128 stands for zero in the data rows.
Each row of this table is followed by its label. One hidden rule gives the labels. It looks at one to three of the table's principal directions, none of them among the few with the most spread.
[124 163 111 115 123 167 139  89 124 118  93 129 106 133 128 136 106 127
  91 151 134 148  82 138 140 119 146 124  85 159 138 132  86 154 154 134
 128 123 128 134 139 143 109 160 101 138  84 161 126 106 117 100 124 113
 142] e
[169 105 167 111 130 144 142  84 135 113 155 104 113 150 130 161  79 127
  54 120  80 146 129 108 128  82 145 143 110 160 122 112 171 118 113 160
 124 139 152 131  97 100 127 144 149  93  97 102 126  79 108 156 115  81
 120] d
[162 144 151 139  76 123 174 114 155 142 115  72  82 166 149 154 114 117
 128 108 124 132 119 164 110 117 131 129  80 130 114 122  97  80 108 154
 191 107 157 141 119 155 107 142 109 134  91 113 113 101 120 176 116 131
 101] d
[142 163 105 133 157 181 133 106  97 128  73 163 151  89 113 130  87 126
  77 161 133 110  79  79 171 136 146 168 111 162 128 125 121 173 170 127
  98 110 125 142 115 111 123 154 107 134  86 196 161 128 108  70 134  89
 169] i
[120 126  86 146 126 154 128 120 133 142 110 116 117 118 131  89 118 113
 131 150 125 125 109 179 101 132 126 111  93 112 144 130  59 135 176 110
 108 138  90 128 157 143 134 109 118 129 106 120 108 123 158 123 135 123
 154] g
[122 237 131 130  97 111 251 104 173 147 164 115  48 125 113 117 136 142
 184 178 113 123  77 123 135 135 108 148 138  78  88 226  69 125  95 101
 163  93 127 144 204 171 111 184  73 158  79 181 100 110 103 138 159 161
 170] i
[126 112  98 144  83 132 170 111 157 178 150  57  46 160 152 127  99  94
 137 118 111 144 104 220  68 110 128 116  81  93 138 159  65 108 135 121
 145 142 101 131 151 178 107 128 105 141  75  97  83  91 175 184 120 120
 136] i
[127 163  93 138 124 127 141 125 143 119 119 132 108 108 167 135 118 136
 162 154 130 122 141 107 138 115 133 143 122 116 133 123 103 126 131 159
 136  97 121 113 108 117 129 122  91 133 120 145 154 145 137 144 153 145
 137] f
[140 151 144 150 137 134 114 112 136  95 117 172 162 114 106 101 160 161
 115 147 142 119 129 122 159 135 145 132 141 140 118 112 138 127 131 133
 121 142 112 112 125 102 148 136 122 117 128 130 129 128  97 112 139 104
 124] h
[156 226 168  96 121 131 228  37 212 105 173 152  37 164 168 128  99 187
 119 197  89 144 123 135 158  51 150 107  88 126 100 141  69 100  87 199
 183 128 117 131 172 110 102 229  26 132  45 162 102  73  56 182 136  72
 123] i
[134 132 100 113 137 182 126  96  91 146  93 109 105 123 120 133  53  86
  59 148 107 141  72 125 125 127 132 152 104 153 150 157 108 181 162 111
  94 133 119 151 133 143 102 144 120 138  67 174 143  95 136  92 124  82
 178] i
[160 255 104 131 133 156 210  61 138  91  98 121  96  93 130 131  82 152
  91 216 102 114  76  63 172 119 151 176 100 157 102 173  70 136 137 163
 141  89 105 123 129 123 118 196  49 117  50 223 156 100  66 114 187 119
 185] e
[108 124  91 124 139 126 126 151  78 145 120 107 130 114 132 151 111 101
 114 130 114 112  97  96 115 149 109 155 132 133 146 152 127 158 154 117
 109 111 106 128  96 156 110 124 137 122 117 158 154 138 137 122 136 149
 140] e
[118  79 124 117 113 111  88 144 125 135 153  98 120 160 130 168 139 111
 137 100 134 167 163 143 120 102 119 104 113 124 134  92 130 142 140 139
 139 134 106 104  80 149 134 117 142 145 148  70 126 111 159 131 133 163
  96] i
[ 87 131  28 137 160 171  63 116  71  87  59 161 185  87 131 113 144 131
 111 136 146 132 114  93 155 158 174 120 106 182 165  92  98 181 192 120
  65 131  85  99 110 128 105 128 109 122 148 165 182 154 130  59 165 134
 160] e
[123 111 122 125 125 127  84 102 135  89 132 121 144 143 135 152 135 145
  90 101 140 141 139 143 128 114 164  99 114 173 144  89 151 120 119 160
 122 150 122 101 107 111 124 144 134 110 151 120 128 113 125 138 125 121
  93] e
[119  58 171 120 131  92  65 186 147 166 118 157 146 155 132 105 162 104
 192 140 174 154 215 185 113 126  79  85 151  81 137 101 130 118 123 120
 164 152 146 124 144 107 186  71 136 168 183  65 106 160 175 109 110 143
 107] f
[149 219 141 146 102 137 224 120 120 154 122  96 107  98  62 113 100 108
 127 135 107  87  38  79 145 186 105 185 158 103  79 232 114 145 104  54
 128  81 146 179 196 175  95 165 130 156  88 216 128 111  90  97 154 151
 194] i
[119 106 119 119 127 113 151 181  78 159 139  82 135 131 126 121 118 102
 165  79  95 104 123 107  96 163 108 154 177  99 123 174 147 121 101  87
 120 108 142 168 126 184  83  89 168 124 139 131 145 153 133 155 115 167
 131] g
[114 168  80 136 127 155  99  63 155  92 108 176 100 130 152 134 167 158
 122 186 155 172 141 145 168  78 147  88  35 164 146  46  33 163 203 179
 146 135  53  70 100 118 140 186  44 144  86 109 134  93 124  84 177 111
 117] g
[120  37 166 111 140 112  70 179  74 123 131 129 196 149 109 126 178 122
 136  31 133 129 171 126 110 161 125 110 168 154 135  84 213 103 100  94
 120 153 185 154 116 133 118  86 217 101 203  70 130 159 133 118  78 133
  79] g
[132 155 111 156 142 143 148 111 118  81 131 149 169 105 122 116 138 173
  97 117  95  97  92  93 153 149 177 152 152 147 120 132 160 105 122 136
  81 133 112 113 110 108 118 139 141  83 131 154 134 138  78 157 125 104
 129] e
[132 184 123 126 142 101 159 129 126 121 129 112 146  92 102 111 151 132
 154 158 124  92 140  78 137 155  90 119 110 129  96 134  70 115 148 112
 154  96  93 128 161 140 139 160 103 131 147 164 132 134  99  89 194 189
 152] d
[144 114 179 107 108 141 139  87 149 112 118 162 116 173 135 169 102 148
  85 128 135 159 115 133 163  91 171 136 111 159 124  91 183 132  98 160
 145 147 192 142 104  91 116 163 122 119 104 112 123 111  99 142  68  64
 104] e
[152 129 101 149 107 129 130 151  85 127  80  87 156 115 133 149 117 106
 138  97 126 102 132  83 138 160 132 164 106 146 116  89 120 116 147 127
 144  90 136 142  70 147 106 116 133 121 132 131 175 147 123 123 145 156
 131] g
[127 121  63 125 165 161  88  62 142  88 109 137 139  99 163 130  93 138
  68 175 109 143 152 113 138  82 170  97  50 177 153  68  77 135 192 185
  90 146  64  74 107  75 144 148  78 103 122 130 140 107 130 111 180 103
 154] h
[160 131  95 154  76 144 142  61 128  93 134  25  91 158 150 194  80 108
  39  94  69 138  91 138 103 107 157 133  44 184 141  89 101  95 150 174
 134 117  97  95  64 143 104 164 132  84  82 111 124  54 120 183 149 123
 104] f
[140 102 142 128  95  96 158 130 158 178 171  88  49 148 173 152 103  98
 150 124 123 128 148 168  81  93  94 142 100  94 132 126 124 103 113 147
 175 128 137 138 111 134 128 122 114 127  94  81 110 115 174 190 113 112
 113] i
[ 79  46 109 108 114 112  39 147 115 135 168 139 107 156 154 145 144 108
 158  89 148 176 168 171 106  95 116 107 145 106 168  82 157 175 133 123
 111 158 108 113  79 142 120  77 160 142 152  44 127 137 197 136  99 137
  85] g
[126 154 169 111 129 114 127 159 104 100 143 151 156 137  99 125 176 164
 153  91 155 119 123 107 153 154 130 137 188 138 111 131 179 135  85 111
 142 129 157 156 120 150 110 140 161 124 150 140 144 149  95 118  99 139
  92] i
[132 134  85  80 249 206 112  92  92  56  93 200 229  70 123 134  85 186
  41 173  82 132 131   0 201  92 206 118 116 215 132  92 155 166 182 175
  25 126 126 103 110  47 138 155 124  81 158 194 185 139  64  59 154 104
 176] i
[110 154 135 148 111 109 136 164 167 172 110 147 112 124 109  69 167 114
 211 162 184 120 137 197 111 159  85 100 149  63 122 176  67 128 123  83
 160 125 127 141 217 151 156 104 102 187 141 139  95 152 163 101 137 161
 148] i
[124  78 151  83 165 159  74  94 142 109 109 210 144 140 149 163 106 150
  77 157 158 174 158 109 172  59 165 107  89 178 149  46 174 175 151 179
 114 156 170 118  93  53 145 145 115 124 132 100 148 127 129  89  90  63
 114] d
[102  78 109 127  85  89 135 192  97 191 163  73  68 152 167 135 119  84
 194  72 126 126 127 171  68 141 101 167 166  59 140 168 147 128  97  99
 144 129 123 158  83 203  77  67 150 140 110  78 132 157 186 206  88 149
 110] h
[206 137 143 116 191 216 156  40 143 106  63 142 184  65  98 129  17 125
   0 174  81 110 113  27 177  87 173 143  44 210  99  87 127 129 180 153
  80  99 182 147 162  28 154 157 124  97 107 180 149  89  83  51 162  70
 209] g
[178 221 182 113 112 127 228  85 132 110 147  78  98 118  91 144 103 143
  82 123  99  98  70  74 142 144 126 169 122 161  74 182 137  94  82 121
 167  99 163 170 159 149 100 202 127 105  83 193 120  89  59 132 141 125
 146] e
[152 117 119 117 131 166 153  64 175 157 101 122  77 117 164 196  35 102
  43 169 132 143 101 114 129  61 154 135  31 171 141 112 126 143 157 185
 130 106 177 117 126  69 138 163  86 133  81 155 131  89 154 124 127  84
 158] e
[103 113 139 127  80  75 132 170 115 157 146  80  86 196 139 116 170 105
 195 118 130 154 150 214  86 153  92 111 158  74 133 166  90 103  96 111
 185 154  91 128 122 207 112 113 113 153 117  86  94 129 141 177 113 160
  94] e
[184 126 155 117 159 192 203  77 170 158 100 149 110 114 146 137  43 137
  60 158 101 120 102 108 142  70 170 146  63 155 111 122 132 109 140 165
 119 114 200 160 158  68 129 153 103 113  70 151 122 103 110 136  96  46
 166] g
[121 164  80 127 148 167 127  78  87  60  94 143 161 134 143 158 144 179
  61 116 117 128  89 102 166 133 206 123  89 225 146  79 125 124 150 177
 106 146 101 101  81 126  89 208  95  82 105 180 155 115  67 121 126  85
 105] f
[149 165  67 153 119 179 165  48 161 121 113 101  78 106 146 148  65 111
  65 187  87 146  85 120 134  91 149 136  34 149 138 122  53 141 195 156
 102 114  87  91 129 102 143 168  77 121  64 146 126  69 137 119 180  97
 189] f
[132 134 126 115 111 133 161 120 140 159 120  89  83 147 135 151  79  95
 116 157 119 146 106 145 110 114 117 134 107 115 130 170 101 140 128 130
 143 116 141 137 141 146 124 133 108 148  94 145 120 106 145 136 127 136
 153] e
[132 123 133 116 139 137 130 135 107 121 117 114 157 127 120 131 110 134
 104  93 124 104 110 121 125 148 149 128 141 153 125 130 154 114 111 123
 115 131 148 153 134 132 105 136 150 113 142 161 130 140 111 133 101 123
 119] i
[133 212  81 153 169 141 224 160  50 140 145  74 167  49  66  68 125 127
 133 106  50  33  45  44 115 226 105 189 194 109  86 248  99 111 133  42
  70  87  69 169 182 203  84 142 159 101 113 239 137 145  75 114 182 177
 200] g
[155 117 143 131 102 126 132 127 130 128 133 113 100 143 155 141 105 124
 131 111 129 136 140 140 126 113 138 161 130 123 126 105 157 113 106 147
 148 137 150 143  81 120 123 118 129 116 103  97 139 128 139 167 101  89
 117] f
[ 91 103 109 131  76 100 114 138  92 147 163  91  84 168 134 192 152  97
 147  66 116 156 108 122 116 129 108 146 134 119 143 128 148 163 116 111
 144 105 115 117  69 200  72 130 148 150 113  91 140 107 148 148 126 174
  81] d
[113  38 138 117 158 117  37 174  78 107 112 142 231 117 106 141 170 124
 128  44 152 118 184  94 128 160 134 102 159 176 142  56 215 121 121 106
  99 136 181 133 111  99 139  84 213 103 237  94 150 172 146  82 107 157
  90] i
[121 105 100 134 165 124 147 161 141 150 161 122 123 102 160 101 123 137
 166 141 106 117 158 137  91 106 130 134 166  84 135 173 131 105 120 142
  99 126 115 112 133 122 148  69 132 111 138 113 121 153 163 177 136 148
 140] e
[112 147 158 119 149 106 157 161 154 173 116 166 130 129 100  77 162 125
 189 181 162 124 148 162 125 154  89  97 162  82 113 193  93 126 111  91
 155 137 142 143 230 133 159 135  93 177 146 162  97 149 129  87 137 143
 160] d
[136 192 129 113 125 146 203  75 164 108 147 146  92 134 139 115 125 178
 144 151 102 132 111 119 159  89 163 125  97 126  96 121  77 115 120 151
 145 116 117 141 149 138  93 181  74 125  80 138 113 111  80 147 132 116
 130] g
Which label does each new row get?
[147 161 137 107 176 134 106 104 133  79 141 171 167 106 127  77 151 177
 136 149 114 112 186  88 161 102 130  93 119 148 111  66  87 124 146 154
 130 135  75 128 135 103 126 151 101 113 140 126 149 127  78 103 170 119
 118] >> g
[140 118 128 150  88  89 125 155  97 153 137  30 113 128 111 143 104  62
 121 101 112 101 117 134  72 176  76 161 153 113 132 178 139 113 107  92
 146 111 123 139 120 168 128  98 169 121 132 134 130 115 160 149 152 171
 137] >> e
[ 86  94 131 126 149 105  82 158 117 144 135 185 153 114 120 104 180 126
 164 126 159 123 151 134 124 147  98 110 159 111 145 121 150 149 133  96
 116 143 128 124 155 117 144 105 144 140 170 112 121 164 151  94 120 134
 119] >> e
[133 139 129 127 149 140 137 134 111 110 119 132 158 118 127 159 127 149
  90 112 129 107 101  94 137 138 151 140 138 169 134 133 172 120 119 149
 113 116 158 125 110 113 126 145 147 101 137 172 146 135 107 132 112 123
 113] >> f
[ 96 152 123 125 132 142 135 122 139 124 124 189 126 127 122 132 145 161
 137 132 150 141  89 124 170 128 161 131 150 119 123 150 145 155 116 124
 106 132 129 120 137 129 109 150 106 158 122 160 120 144 107 117 104 116
 127] >> e
[115 118 156 123  92  90 163 176 126 157 154 120 104 154 131  98 158 126
 218  90 129 125 141 156 110 155 110 142 180  62 106 160 142 105  74  83
 157 131 157 173 146 175  95  95 146 142 139  87 114 164 133 171  89 146
 117] >> g
[ 88 143 142 122 137  66 132 200  82 154 160 136 150 109  92 118 192 121
 198  87 150  88 130  81 120 199  79 148 232  98 115 205 186 142  67  64
 137 109 143 152 163 178  98 123 158 151 181 174 151 174 121 109 141 190
 121] >> e
[119 134 114 144  61 102 129 143  83 132 138  71  96 146 128 174 139  98
 156  56 119 133 104 104 128 159 117 179 146 119 119 131 152 136  99 103
 154  94 128 139  60 199  68 120 150 142 112 108 153 125 132 151 131 172
 100] >> d
[105 128 138 116 116 104 141 148 122 156 136 119  99 151 127 130 150 116
 158 123 144 142 125 156 112 144 112 125 153 108 129 179 130 127  96 111
 153 137 135 133 152 166 113 135 114 154 124 137 112 133 135 134 118 142
 123] >> e
[148  98 137 104 156 119 133 151 106 163 125  95 134 114 133 131  87  94
 117 144 119 105 155 112  97 124  90 136 114 132 128 124 123 124 146 128
 141 124 137 155 125 119 146 116 138 113 129 131 138 135 151 118 132 130
 147] >> i
[160 102 192  99 156 141 144 113 165 139 129 157 136 143 136 133  85 149
  97 151 121 136 153 130 143  72 145 122 123 128 109 114 157 106 107 170
 141 136 172 143 130  79 150 123 121 124 116 116 106 123 108 146  89  91
 115] >> h
[147 131 166 149 120 140 184 120 156 149 117 153 132 121 104  99 130 138
 130 132 124 112 100 137 134 139 141 148 131 108 100 155 146 102 111  99
 127 127 181 155 178 111 135 122 140 122 116 121  98 133 111 134 101  98
 150] >> h
[115 108 196 131  68  69 133 179 142 180 156 123  95 177 105 145 151  95
 186  93 167 125 124 177 111 166  72 136 186  70 120 163 179 130  64  77
 179 134 181 166 155 155 128 122 160 173 148 112 101 141 153 145  74 137
  98] >> f
[154 126 178  97 147 106 170 143 137 158 157 114 116 115 119 126 109 116
 143 142 118 110 156  94 113 112  84 138 131 114 100 143 138 116 112 120
 159 109 167 166 155 118 143 126 141 121 131 122 126 130 130 123 132 142
 142] >> g
[136 113 120 122 116 150 140 134 123 177  81 100 107 129 118 122  96  72
 134 141 142 143 121 146 108 137 105 125  90 122 132 148  86 149 153  92
 142 111 166 158 174 147 126 114 122 163 113 131 130 119 166  82 134 136
 174] >> g
[148 144 113 131 138 153 124 100 100  91 111 118 152 113 116 129  80 128
  67 146  87 123 101  85 155 140 152 160 129 151 123 126 138 138 147 132
  87 139  96 123  91 109 126 141 131 101 109 154 148 114  92 122 141  95
 164] >> i
[149 194 179  91 148 139 154  93 147 105 120 158 126 131  92 120 125 143
 109 191 135 141 127  94 164 109 104 110 120 154 110 139 101 159 126 130
 158 114 153 147 183 111 146 181 105 142 111 172 133  97  85  63 152 127
 146] >> i
[179 197 152 142 117 137 187  87 173 129 106 112 102 112 115 131  90 124
 104 195 123 120 117 114 154 123 115 142  85 130  94 142  80 102 138 146
 164 108 131 125 158  93 173 178  77 140  92 172 112  97 104 107 166 111
 176] >> f
[154  72 119 149 214 217  72  95 106  86  65 207 249  69  97  93 126 162
  12 126 125 108 114  93 156 123 197 115  89 218 147  57 177 131 201 136
  30 158 157 112 135  32 171 108 181  63 156 127 139 133 107  62 112  46
 150] >> h
[ 94 180  58 131 157 149 186 133  92 128 138 158 142  67 104  88 119 144
 168 151  90  95  75  50 159 162 144 175 167  94 106 182 107 179 153  67
  54 106  87 149 152 153  88 135 118 125 119 180 157 164 107  98 159 150
 206] >> g
[116 156 129 104 147 121 140 164  93 142 125 103 147 122  99 121 143 115
 153  99 129 107 121 102 120 173  94 107 161 134 121 174 112 132 110  89
 136 103 138 159 186 174 103 147 142 156 158 193 137 137 115  86 143 181
 134] >> f
[148 158 157 101 172 133 115  97 144 105 121 141 148 127 113 129 126 142
  77 176 137 126 151 123 140 114 110  77  99 181 132 110  99 122 143 162
 149 143 115 114 172  87 170 192  99 126 136 181 118  97 100  77 157 110
 128] >> f
[140 192 155  78 241 186 172  74 184  87  97 255 190  68 115 119 132 227
  96 237 152 132 142  35 230  56 179  94  80 183  91  85 109 144 173 192
 107 110 164 111 178  18 189 199  60 125 139 195 127 147  58  33 144 105
 161] >> d
[122  70 113 154 142 128  75 172 154 162 109 157 148  99 154  81 152 115
 181 127 171 118 184 183  97 126 105  99 114  89 148  86 105 107 163 123
 122 137 129 120 147  94 180  51 138 141 170  74 111 173 197 124 120 130
 127] >> i
[117  45 106 155 111 116  56 132 128 128 132 118 141 148 142 140 139 106
 113 100 137 148 164 174 100 120 142 110 117 132 162  81 158 129 142 136
 108 167 110  90  88 108 146  91 152 113 157  58 126 121 175 150 123 108
 106] >> e
